Each path below is one point turned by a fixed rotation once a step. After each direction that follows a path, write how fast that rotation turns it, in degrees a step (0 if it stays still).
Each turn is a multiple of 5 degrees from 10 to 175, or 0.
Rotation 1:
[ 1.32 -0.84  3.02 -0.62  0.70  2.21  1.86 -1.48  0.60 -3.06  0.50  2.70
  1.78  5.39  0.59  1.51  0.73 -2.30  0.16 -1.95]
[ 0.10  1.64  1.69 -1.17  2.88  1.45  0.07 -3.88 -2.20 -1.85 -0.73  0.81
  1.39  2.65  0.60 -0.37  5.26 -0.70 -0.49 -2.31]
[ 2.51 -0.32  3.41 -2.39  2.41  1.57  1.32 -1.18 -2.39 -0.58  3.05  1.67
  0.74  2.26 -0.64 -0.21  1.28 -4.85 -0.58 -1.43]
[-0.55  1.15  2.31 -1.73  1.92  1.68  3.86 -1.76 -1.02 -0.46  0.69  1.75
 -0.63  5.70  0.87  1.72  2.88 -0.44 -1.18 -0.08]
[ 2.29  2.75  0.64 -2.76  3.40  1.55 -0.21 -1.88 -1.15  0.01 -1.00  1.96
  1.52  1.61 -0.49  1.29  4.44 -3.73 -1.40  0.86]
[ 3.34 -0.81  1.44 -1.88  2.93 -0.14  3.18 -2.49  1.64 -0.07  3.05  1.00
 -0.98  3.29  1.30  0.20  2.49 -2.99 -0.19  0.69]
[ 1.37  1.34  2.44 -2.40  0.34 -0.29  3.36 -0.47 -1.27  0.96  0.15  2.78
  1.36  2.27  2.36  1.81  5.51 -0.03 -1.33  1.41]
[ 4.16 -0.12  1.35 -1.77  1.11  0.46  0.32 -1.42  1.95 -2.01 -0.44  3.60
  2.90  2.25  1.00  1.98  2.37 -3.76 -0.26  0.86]
[ 2.65 -0.74  1.89 -0.50  1.58 -1.00  2.26 -3.85  0.78 -1.69  1.48  1.10
  1.01  2.71  2.93 -0.31  4.90  0.46  0.65 -1.12]
[ 2.49 -0.05  3.99 -1.73 -0.18 -0.08  1.11 -0.14 -2.97 -0.64  0.96  3.39
  3.54  0.67  1.38  0.29  3.64 -2.02 -0.45 -1.35]
[ 1.56 -0.74  2.73 -0.27  0.87  1.77  1.85 -2.08  1.13 -3.67 -0.06  2.44
  1.99  5.55  0.90  1.45  0.90 -1.81  0.32 -2.07]
[ 0.50  1.45  2.04 -1.25  2.79  0.99 -0.14 -3.55 -2.44 -1.50 -0.26  0.79
  1.54  1.83  0.61 -0.72  5.69 -0.74 -0.15 -2.44]
[ 2.25 -0.18  3.58 -2.28  1.93  1.60  1.99 -0.85 -2.54 -0.87  3.12  1.96
  1.00  2.52 -0.78  0.04  0.80 -4.71 -0.29 -1.67]
Directions:
[-0.76 -0.54 -0.22  0.82  0.15 -0.12  1.41 -0.94  1.14 -0.37  0.39 -0.65
 -1.32  1.76  0.70 -0.05 -0.03  1.62  0.34 -0.25]
145
[-1.37  0.35  0.64  0.16  0.59  1.43 -0.40 -0.22 -1.70 -0.61  0.19 -0.59
 -0.31  0.75 -1.17 -0.54 -0.77 -0.32 -0.02 -1.72]
35
Rotation 2:
[ 0.15 -0.61 -1.88 -0.29  3.36 -1.95 -3.39 -0.60 -0.78 -2.86 -2.36  2.83
 -1.99  3.78  0.78 -3.06 -2.41  0.00  1.56 -0.28]
[-0.86 -1.64 -2.33  1.61  2.01 -0.48 -4.50 -0.46 -1.18 -3.83 -2.06  2.23
 -1.55  1.57 -0.48 -3.60 -2.10 -1.83  1.48  0.74]
[-0.47 -2.03 -1.79  2.09  0.85  0.38 -4.29 -0.12 -2.73 -3.68  0.57  2.45
 -2.05 -0.88 -1.34 -4.05 -0.22 -3.17  0.76  1.07]
[ 1.43 -1.20 -1.05  0.50  0.43  0.73 -2.53  0.54 -4.28 -2.99  3.55  2.34
 -3.01 -1.25 -1.14 -3.58  2.01 -2.89 -0.05 -0.11]
[ 3.29 -0.17 -1.91 -1.40  1.12 -0.74 -0.92  0.66 -4.14 -2.78  4.30  2.08
 -3.14  0.96 -0.29 -2.64  2.37 -1.01 -1.19 -1.27]
[ 3.23  0.42 -3.73 -1.41  1.96 -2.33 -0.47 -0.35 -2.50 -3.23  3.20  1.62
 -3.08  3.11  0.45 -1.12  1.26  1.14 -2.33 -0.94]
[ 1.23 -0.04 -4.51  0.55  2.19 -3.05 -1.15 -2.15 -0.18 -3.24  1.80  1.82
 -3.08  3.85  0.92 -0.74 -0.87  1.43 -2.35  0.48]
[-0.68 -0.96 -3.54  2.46  1.79 -2.14 -2.57 -3.67  1.01 -2.58  1.25  2.43
 -3.17  2.37  0.98 -1.31 -2.14  0.01 -2.19  2.21]
[-0.64 -1.56 -0.78  2.64  2.17 -0.37 -2.95 -3.95  1.01 -1.01  2.07  3.58
 -3.27 -0.22  0.28 -2.84 -1.99 -1.99 -1.41  2.28]
[ 1.44 -0.32  1.20  1.49  2.66  0.19 -2.74 -2.62 -0.77  0.69  2.81  4.83
 -3.41 -0.81 -0.45 -3.55 -0.77 -3.08 -0.79  0.97]
[ 3.40  0.53  1.29 -0.17  3.33 -0.81 -2.56 -0.58 -2.00  0.83  2.51  5.63
 -2.37  0.57 -0.96 -2.68  0.13 -2.20 -0.32 -1.29]
[ 3.13  0.66 -0.57 -0.29  3.37 -2.58 -2.54  0.73 -2.51 -0.34  0.74  5.27
 -0.95  3.44 -0.70 -1.06  0.41 -1.57  0.12 -2.40]
[ 1.02 -0.26 -2.39  0.59  2.43 -3.49 -2.92  0.61 -2.41 -2.37 -0.89  3.91
 -0.78  5.03 -0.10  0.47  0.21 -1.85 -0.09 -1.52]
Directions:
[-0.77 -1.12 -0.76 -0.14  1.16 -0.90  0.53 -0.01  1.20 -0.53  0.91  0.21
 -1.09 -0.26 -1.58 -0.03  0.11 -0.55  0.92 -1.49]
0
[-0.41 -0.45 -0.44 -0.78 -0.53  0.52  0.10  1.04 -1.11 -1.77 -0.34 -1.46
 -0.22 -0.31  0.19 -1.69  0.06  0.83  1.21 -0.05]
25
Rotation 3:
[ 4.17 -2.92  1.32  3.18 -0.29 -2.55  1.27  1.33  2.20  0.95  0.79  2.46
  0.52 -4.00  2.71 -1.40 -1.31 -0.44 -2.02  2.43]
[ 0.53 -0.49  0.34  0.79 -0.77 -2.52  0.38  0.11  1.58 -0.17 -4.16  3.49
  3.87  0.16  3.36 -3.12 -0.53 -1.79  0.19  4.84]
[ 3.86 -2.01  0.69  2.74 -0.12  1.83  3.19 -2.05  2.89 -1.87 -0.54 -0.87
  2.78 -2.43  3.37 -2.00 -0.22 -1.35  1.19  3.28]
[ 2.58 -2.85  0.84  2.57 -0.91 -2.79  0.81  1.72  1.71  1.11  0.21  3.60
  0.62 -4.15  2.68 -1.88 -1.59 -1.19 -2.22  2.76]
[ 1.31 -0.17  0.87  0.41 -0.63 -2.33  1.41 -0.99  1.81 -1.09 -4.33  2.48
  3.81  0.62  3.16 -2.85 -0.90 -1.23  0.22  4.72]
[ 4.10 -2.76  0.44  3.56  0.22  1.93  2.19 -0.82  3.15 -0.75  0.33 -0.62
  2.57 -2.72  3.48 -2.04 -0.01 -1.28  0.68  3.08]
[ 1.21 -2.62  0.86  1.85 -1.91 -2.89  0.62  1.42  1.68  0.34 -0.28  4.32
  0.83 -4.23  2.64 -2.47 -1.74 -1.64 -2.07  3.20]
[ 2.65 -0.13  1.23  0.30  0.20 -2.20  1.97 -1.45  2.17 -1.30 -4.04  1.45
  3.49  1.09  3.08 -2.72 -1.02 -0.45  0.72  4.50]
[ 3.70 -3.31  0.13  3.97  0.30  2.18  1.14  0.35  2.84  0.36  0.58  0.14
  2.56 -3.13  3.68 -2.13  0.38 -1.30  0.25  2.95]
[ 0.80 -1.71  0.78  1.09 -2.59 -3.39  1.71  0.58  1.40 -0.71 -1.42  4.12
  0.83 -3.78  2.34 -2.46 -2.21 -2.06 -1.68  3.54]
[ 3.93 -0.39  1.49  1.25  1.46 -1.82  1.96 -1.78  2.61 -0.86 -3.30  0.53
  3.42  0.70  3.38 -2.20 -0.74 -0.01  0.72  4.11]
[ 2.16 -3.73 -0.17  4.08 -0.76  1.92  0.60  0.86  2.26  0.54  0.79  1.24
  2.72 -3.21  3.71 -2.58  0.65 -1.90  0.04  2.99]
[ 1.43 -1.00  0.96  0.49 -2.68 -3.43  2.52 -0.64  1.43 -1.85 -1.55  3.29
  0.79 -3.74  2.03 -2.31 -3.06 -1.78 -1.17  3.82]
Directions:
[ 2.75  0.71  0.26  0.30  1.43  0.04 -0.37  0.31  0.31 -0.21  0.98 -1.20
 -0.11  0.03 -0.59  0.91 -0.41 -0.18  0.20  0.43]
135
[-0.36  1.61 -0.33 -1.42 -0.31 -0.21 -0.92 -0.38 -0.48 -0.44 -1.02  0.47
  0.23 -0.67 -0.99  0.24 -0.99 -1.08  0.66  1.69]
130
Rotation 4:
[-0.59 -0.73 -3.24  5.09  1.21 -2.14  0.94  0.83  0.80 -0.85  1.42 -2.25
 -2.73  2.09 -1.09  0.92 -0.24  3.85 -1.91 -0.11]
[-1.09  0.22 -2.09  3.38 -1.80 -1.26  0.13 -0.45  1.91 -0.68  2.32 -4.05
 -2.79  0.43 -1.67  1.80  1.93  3.73 -1.42 -1.81]
[ 0.00  0.28 -2.48  0.97 -3.61  1.24 -0.52 -1.42  0.92 -0.39  4.25 -2.77
 -0.83  0.70 -3.12 -0.07  2.78  4.15 -0.47 -2.31]
[ 1.35 -0.54 -3.75  0.77 -1.21  1.85  0.23 -1.00 -0.72 -1.21  4.54 -0.33
  0.61  1.91 -3.57 -2.72  1.80  3.91 -0.66 -0.59]
[ 1.32 -1.59 -3.12  2.33  2.98  0.50  1.14 -0.64  0.08 -1.23  3.41  0.43
 -0.90  2.67 -3.28 -2.89  1.14  3.45 -1.48  0.78]
[ 0.63 -0.58 -1.38  3.66  3.93 -0.85  1.40 -0.05  2.16 -0.62  2.55 -0.25
 -3.24  1.79 -1.69 -0.14  1.73  4.45 -1.78 -0.24]
[-0.43  0.75 -1.72  3.80  0.97 -0.17  0.77  0.76  1.64  0.70  2.72 -1.01
 -3.05  0.74 -0.81  2.66  1.40  5.44 -0.97 -2.76]
[-0.67  0.63 -3.84  3.03 -2.97  0.28 -0.22  0.74 -1.10  0.04  2.99 -2.04
 -0.78  1.17 -1.59  1.98  0.38  5.15 -0.72 -3.28]
[-0.38 -1.18 -5.01  2.41 -2.72 -0.35 -0.40 -0.48 -1.07 -1.32  3.11 -2.81
  0.23  2.39 -3.26 -0.99  0.28  3.02 -0.89 -0.71]
[ 0.37 -1.78 -3.15  1.88  0.11 -0.55  0.51 -2.20  1.48 -2.04  3.40 -2.58
 -1.50  2.02 -3.86 -2.51  1.95  2.21 -1.53  0.55]
[ 1.22 -0.33 -0.56  1.68  1.89  0.90  1.29 -1.93  3.29 -1.05  4.45 -0.61
 -2.47  1.04 -2.76 -1.39  2.97  4.06 -1.03 -0.17]
[ 1.34  1.30 -0.93  2.25  1.34  1.83  1.03  0.55  1.26  0.66  4.56  1.39
 -1.71  0.79 -1.67  0.30  1.68  6.00 -0.92 -1.89]
[ 0.54  0.31 -3.75  3.83  0.66  0.49  0.16  2.19 -1.90  0.39  2.51  0.91
 -0.89  1.75 -1.16  0.72  0.04  5.60 -1.44 -1.86]
Directions:
[-0.32 -0.92  0.21  0.74  1.54 -1.34  0.17 -0.53  0.97 -0.77 -0.87 -1.15
 -1.16  0.33 -0.11 -0.39  0.45 -0.95 -0.75  1.31]
80
[-0.65 -0.26  0.27  0.14 -0.51 -1.26  1.37  2.00  0.66  0.22 -0.36  0.40
  1.30 -0.42 -1.11 -0.40  1.51 -0.02  0.11 -0.18]
0
[ 0.81 -0.04  0.34 -0.33  1.12  0.15  1.71 -0.70  1.53 -0.10  0.79  1.46
  0.31  0.52 -0.42 -0.80 -1.35  0.05  0.97  0.19]
60
[-0.72 -0.40 -0.86  0.50  0.61 -1.32  0.67  0.09 -0.16  0.57 -1.04 -0.09
 -0.03  0.57  0.46  1.86 -1.34  0.22  0.63 -1.65]
55
Rotation 5:
[-1.54 -3.73 -0.67 -2.59 -1.82  4.91 -2.77 -2.96 -1.98  1.55  2.17  0.60
 -0.34  1.77  1.14  2.74  1.73 -1.91 -0.79 -1.06]
[-3.53 -2.66 -2.00  0.22 -1.84  6.03 -4.03 -2.16  0.77  1.97  2.08  0.50
 -0.59  1.17  0.48  0.94 -0.42 -1.04 -0.36  0.20]
[-2.10 -4.52 -2.64  2.04 -0.03  6.51 -2.83  1.11 -0.45  0.61  1.66  0.38
  0.43  0.40 -2.36  0.35  0.72  0.18  0.14 -0.19]
[ 0.07 -3.70 -0.36 -0.93 -0.36  6.08 -2.89 -0.32 -2.39 -1.12  1.32  2.28
  0.29 -1.50 -3.79  1.14  1.96  0.61  0.00 -0.66]
[-1.05 -0.12  0.54 -1.56 -0.56  6.50 -4.35 -1.60 -0.65 -1.24  1.42  3.86
 -0.26 -2.00 -1.30  1.26  0.43  1.32 -0.47  0.33]
[-2.22  0.97 -1.59  0.52  1.88  6.48 -4.06  1.28 -0.02 -1.49  1.40  3.80
  1.18  0.20  0.51  0.93  0.10  2.76 -0.05  0.43]
[-0.26 -1.19 -1.71 -1.04  2.62  5.63 -2.52  2.70 -3.00 -2.14  1.57  2.85
  2.18  1.78  0.53  2.05  2.18  2.15  0.53 -0.93]
[ 0.16 -0.96 -0.32 -3.90  0.35  4.52 -2.96 -0.91 -3.07 -0.88  2.07  2.73
  0.94  2.01  2.37  3.28  2.47  0.51  0.05 -1.14]
[-2.47 -0.03 -1.78 -2.55 -0.36  4.99 -3.78 -1.46 -0.16  0.64  2.81  1.52
  0.35  3.14  3.82  2.38  0.33 -0.18  0.27 -0.10]
[-3.17 -2.94 -3.50  0.02  0.26  5.22 -2.58  1.33 -0.47  1.34  2.59 -0.19
  1.22  3.91  1.81  1.70  1.41 -0.47  0.67  0.17]
[-1.28 -5.58 -2.08 -1.36 -1.21  4.83 -1.74 -0.04 -2.34  0.99  2.29 -0.01
  0.63  1.90 -1.02  2.25  3.13 -1.71  0.31 -0.31]
[-2.66 -3.27 -0.37 -1.71 -2.70  5.60 -3.32 -3.17 -0.87  1.20  2.37  1.46
 -0.52 -0.60 -1.44  2.14  1.44 -1.45 -0.68  0.26]
[-4.02 -1.79 -1.65  1.61 -0.67  6.54 -3.87 -0.83  0.84  0.63  1.92  2.03
 -0.34 -1.06 -1.52  0.43 -0.06  0.53 -1.01  0.77]
Directions:
[ 1.54  1.66  0.10 -1.18  0.28  0.09 -0.57  1.17  0.13 -0.88  0.74  0.28
  0.62  0.48  0.32 -0.01 -0.10  0.89  1.77  0.49]
35
[ 0.78 -0.24 -0.35 -0.27  0.65 -0.18 -0.02 -0.48 -0.61  0.14 -0.63 -0.55
 -0.12  1.85  2.45  0.46 -0.69  0.14 -0.60 -1.21]
40
[-1.47  0.83 -1.06  1.73  0.61  0.46 -0.46  0.94  1.61  0.37  0.07 -0.34
  0.18  0.52  0.69 -0.70 -1.09  0.56  0.08  0.59]
100
Rotation 6:
[ 2.93  2.14 -0.93  1.67  1.03  0.12  2.55  0.83 -3.36  0.55 -2.08  4.68
  2.60 -0.93 -1.05  1.66  0.49  2.63 -1.13 -3.77]
[ 3.06  0.22  0.48  0.72  1.61  1.09  3.30  3.19 -3.46  0.53 -1.47  2.34
  0.64  2.42 -2.14  1.18  3.41 -1.43  3.35 -1.83]
[ 4.65 -3.10  1.66  0.88 -0.11  1.29 -1.01 -1.34 -3.62  2.46 -1.30  0.58
  2.30  3.54 -2.85 -0.22  0.59  1.18  2.82 -1.47]
[ 3.64  0.24  0.67 -0.66  1.04  3.18  0.13 -0.99 -2.69  1.20 -0.03  1.40
  5.01 -0.23 -0.78 -0.72  1.50  2.58 -2.08 -3.99]
[ 5.18  1.13  0.58  0.21  2.95  0.21  3.13  2.96 -2.00 -2.61 -1.23  1.65
  2.01  1.65  0.67  0.35  0.43  0.71 -0.28 -3.38]
[ 3.93 -0.80 -0.60  2.62 -0.19 -1.45  2.04  0.89 -3.86  1.87 -3.07  3.77
  0.50  2.48 -1.74  1.77 -0.78  1.20  1.85 -1.82]
[ 1.69 -0.76  0.77  0.32  0.32  3.34  1.38 -0.24 -3.94  3.46 -0.61  2.71
  3.34  0.75 -2.80 -0.09  3.38  0.27  2.10 -2.03]
[ 5.65 -1.23  2.69 -1.16  2.56  2.44  0.03  0.61 -2.38 -1.47  0.13 -0.99
  3.37  2.29 -1.45 -0.52  1.63  1.16  1.51 -2.85]
[ 5.81  0.23 -0.37  1.26  0.21 -0.73 -0.07 -0.21 -2.85 -0.49 -2.18  1.51
  2.43  1.81 -0.53  0.96 -1.06  3.44 -2.23 -3.60]
[ 2.86  1.40 -1.52  1.24  0.40  0.90  4.06  2.25 -3.29  1.70 -1.64  4.22
  2.32  0.71 -0.09  0.29  1.93 -0.28 -0.87 -3.14]
[ 3.61 -1.93  1.58  1.02  2.39  1.06  3.00  1.47 -3.37  0.92 -1.29  2.21
  1.62  2.66 -1.93 -0.17  0.66 -0.73  4.76 -0.36]
[ 3.87 -1.34  1.86  0.24  0.56  1.49 -2.04 -2.06 -3.35  1.42 -1.12  1.26
  3.68  0.77 -3.30  0.66  0.56  3.33  1.79 -2.58]
[ 4.47  1.65  0.26 -0.75  1.01  2.37  0.82  1.43 -2.66 -0.64 -0.50  0.69
  3.26  0.68 -0.43  0.28  3.56  1.37 -2.75 -4.70]
Directions:
[-0.57  0.58 -0.63  0.85  0.58 -0.86  1.90  0.55 -0.09 -0.09 -0.53  1.98
 -0.30 -0.81  0.43  0.36 -1.29 -0.23  0.75  0.57]
80
[-0.16 -1.47 -0.11  0.10 -0.42  0.86  0.71 -0.58 -0.05  1.89  0.33  0.10
  0.62  0.84  0.46 -1.51 -0.52 -1.41  0.55  0.90]
90
Rotation 7:
[ 2.88  2.15  2.59  1.79 -0.85 -3.17  3.39  2.41 -1.59  2.73 -3.71  1.84
 -2.14  2.15  0.78 -0.56 -1.97 -0.69  1.41  0.77]
[-2.13 -1.50  3.40 -1.01  2.09  0.24  5.47  3.70 -0.94  1.00  0.75  1.38
 -1.04  0.27  3.57 -0.72  1.07  1.84 -0.62 -2.11]
[ 2.75  0.78  2.24  1.51  1.35 -1.39  1.34  2.48  0.29  0.68 -2.92  1.44
 -3.88 -0.29  2.22  0.39 -5.32  1.27 -1.71 -0.31]
[-0.61  1.37  6.46 -0.63  1.56 -1.78  2.04  4.09 -0.99 -1.53  0.13 -1.19
 -2.27  0.22  1.09 -2.62  1.22 -0.08  1.02 -1.18]
[ 1.32  1.48  1.91  1.19  0.62 -2.29  3.09  3.15  0.15  4.68  0.76  0.40
 -3.85 -0.11  1.27  3.78 -1.97  1.31  0.65 -0.34]
[ 1.40 -0.60  3.47  0.35  1.02 -1.72  3.31  3.49 -1.68  1.07 -3.54  2.63
 -1.58  2.15  2.62 -3.29  1.53 -0.46  1.59  0.53]
[-1.18  0.54  2.21  0.11  1.48 -0.26  5.55  2.29 -1.27  0.60  0.61  0.24
 -1.93 -0.55  2.97  1.76 -3.67  1.97 -2.11 -2.82]
[ 2.09 -0.18  4.82  1.13  2.61 -1.74 -0.78  3.67  1.74 -0.19 -2.59  1.32
 -4.14  0.30  1.59 -2.49 -1.45  1.19 -0.42  0.88]
[ 0.60  3.32  4.35 -0.65 -0.30 -2.11  3.87  3.36 -2.61  0.70  0.89 -2.48
 -2.38 -0.47  1.55  1.03 -0.66 -0.49  1.57 -2.22]
[ 0.28 -1.24  2.76  2.26  2.21 -1.73  2.46  3.50  1.88  4.96 -0.71  3.07
 -3.46  1.43  0.98  0.61  0.37  1.42  0.69  1.23]
[ 2.47  1.17  2.17 -1.67 -0.57 -1.30  4.63  3.06 -3.35 -0.53 -3.44  1.15
 -0.83  0.42  4.19 -1.37 -1.52  0.21  0.26 -1.57]
[-2.01 -1.76  4.32  2.38  3.92 -0.34  3.29  2.28  0.57  0.53  0.93  0.72
 -3.37 -0.31  1.41 -0.26 -2.69  1.90 -1.81 -0.98]
[ 3.69  3.18  3.69 -1.70 -0.09 -2.81 -0.15  4.71  0.80 -0.05 -2.41 -0.20
 -3.47 -0.08  2.30 -0.48 -1.66  1.11  0.24 -0.61]
Directions:
[ 0.58  0.13  0.33  0.79 -0.57 -0.22 -0.16 -0.70 -1.89 -0.84 -1.13 -0.73
 -0.16  0.26  0.38 -1.48 -0.15 -1.85  0.85 -0.04]
145
[-0.66 -0.36 -0.58  2.10  0.39 -0.29 -0.71 -0.73  0.58  1.31 -0.17  0.28
 -1.18  1.04 -0.41  0.26 -1.59 -0.53 -0.48  0.33]
155
[ 0.80 -0.51 -0.71 -0.07 -0.46 -1.32  0.53 -2.25  1.39 -0.07  0.28 -0.66
 -0.27  0.06  0.09 -0.80  0.88  0.45 -0.14 -1.32]
0
